-4.19, 1.65, 2.44, 5.73, 1.85, 2.15, 2.72, -2.69, -4.35, -5.18, 0.18, 4.93, -2.23
-5.35, -0.15, -5.09, -3.75, 3.87, -2.61, -5.78, -4.60, 6.05, -5.86, 1.10, -2.08, 6.01
0.83, 2.29, 6.13, -3.43, -5.42, 6.96, -0.94, 4.60, 4.83, -4.78, -6.13, -6.68, -2.29
->
4.93, -2.23, -4.19, 1.65, 2.44, 5.73, 1.85, 2.15, 2.72, -2.69, -4.35, -5.18, 0.18
-2.08, 6.01, -5.35, -0.15, -5.09, -3.75, 3.87, -2.61, -5.78, -4.60, 6.05, -5.86, 1.10
-6.68, -2.29, 0.83, 2.29, 6.13, -3.43, -5.42, 6.96, -0.94, 4.60, 4.83, -4.78, -6.13

1.61, 2.37, 1.20, 1.32, 1.41, -0.37, -0.32
-1.56, 0.22, -0.81, -2.73, -1.32, -0.37, -0.68
-2.59, 2.04, -1.08, -5.53, -2.11, -1.07, -1.76
-3.08, 0.39, -1.69, -5.41, -2.70, -0.74, -1.38
0.40, -3.53, -0.28, 2.79, 0.25, 1.10, 1.51
1.44, -2.77, 0.44, 4.18, 1.23, 1.08, 1.59
->
-0.37, -0.32, 1.61, 2.37, 1.20, 1.32, 1.41
-0.37, -0.68, -1.56, 0.22, -0.81, -2.73, -1.32
-1.07, -1.76, -2.59, 2.04, -1.08, -5.53, -2.11
-0.74, -1.38, -3.08, 0.39, -1.69, -5.41, -2.70
1.10, 1.51, 0.40, -3.53, -0.28, 2.79, 0.25
1.08, 1.59, 1.44, -2.77, 0.44, 4.18, 1.23

-0.48, -1.30, -0.93, 1.46, 2.65, 0.83, 0.48, -2.12, 1.24, 3.63, -5.97, 0.55, -0.10, 1.29
-1.64, -1.21, -2.69, 1.01, -0.18, 1.68, -0.20, 0.65, 0.39, 0.43, 2.37, -2.89, -0.25, 1.11
->
-0.10, 1.29, -0.48, -1.30, -0.93, 1.46, 2.65, 0.83, 0.48, -2.12, 1.24, 3.63, -5.97, 0.55
-0.25, 1.11, -1.64, -1.21, -2.69, 1.01, -0.18, 1.68, -0.20, 0.65, 0.39, 0.43, 2.37, -2.89

-0.10, -2.03, 4.69, -1.05, -0.76, -2.64, 1.23, 0.77, 5.30, 0.49
5.59, 1.83, -6.19, 3.10, 1.24, 5.23, 0.72, 4.41, -1.26, 1.08
->
5.30, 0.49, -0.10, -2.03, 4.69, -1.05, -0.76, -2.64, 1.23, 0.77
-1.26, 1.08, 5.59, 1.83, -6.19, 3.10, 1.24, 5.23, 0.72, 4.41

1.11, 2.74, 1.81, -0.32, 0.24, 1.37, -1.03, 0.96, -0.60
0.33, -0.10, 3.05, -1.44, 2.10, 1.69, -1.14, -0.70, 1.25
-5.30, -2.99, -0.80, -0.54, 0.25, 0.15, 0.38, -0.24, 1.36
-2.67, 1.46, 0.72, 1.45, 2.45, 0.54, 0.44, 0.53, -0.49
3.97, 0.60, -1.83, -1.10, 0.29, 0.05, 0.53, -0.42, -1.80
-1.24, 1.34, -0.17, 1.06, -1.39, 2.12, -0.23, -0.11, 1.13
-0.06, -1.19, 3.06, -0.51, 0.75, 0.30, 0.48, 0.68, 1.07
->
0.96, -0.60, 1.11, 2.74, 1.81, -0.32, 0.24, 1.37, -1.03
-0.70, 1.25, 0.33, -0.10, 3.05, -1.44, 2.10, 1.69, -1.14
-0.24, 1.36, -5.30, -2.99, -0.80, -0.54, 0.25, 0.15, 0.38
0.53, -0.49, -2.67, 1.46, 0.72, 1.45, 2.45, 0.54, 0.44
-0.42, -1.80, 3.97, 0.60, -1.83, -1.10, 0.29, 0.05, 0.53
-0.11, 1.13, -1.24, 1.34, -0.17, 1.06, -1.39, 2.12, -0.23
0.68, 1.07, -0.06, -1.19, 3.06, -0.51, 0.75, 0.30, 0.48

6.31, 4.09, 6.27, 3.84, 0.92, -5.91, 2.48, 0.05, 3.24, 5.51, -3.60
-0.15, -0.08, -0.19, 0.22, 0.16, 0.06, 0.23, 0.38, 0.22, 0.00, 0.07
-0.03, -0.21, -0.28, 0.34, 0.14, 0.27, 0.16, 0.07, 0.25, -0.17, 0.33
0.12, -0.91, -0.62, 2.52, 1.43, 3.95, -2.55, 0.69, 3.87, -2.22, 4.64
0.23, -0.16, -0.08, -0.12, -0.27, 0.03, -0.01, -0.67, -0.38, -0.16, 0.04
->
5.51, -3.60, 6.31, 4.09, 6.27, 3.84, 0.92, -5.91, 2.48, 0.05, 3.24
0.00, 0.07, -0.15, -0.08, -0.19, 0.22, 0.16, 0.06, 0.23, 0.38, 0.22
-0.17, 0.33, -0.03, -0.21, -0.28, 0.34, 0.14, 0.27, 0.16, 0.07, 0.25
-2.22, 4.64, 0.12, -0.91, -0.62, 2.52, 1.43, 3.95, -2.55, 0.69, 3.87
-0.16, 0.04, 0.23, -0.16, -0.08, -0.12, -0.27, 0.03, -0.01, -0.67, -0.38
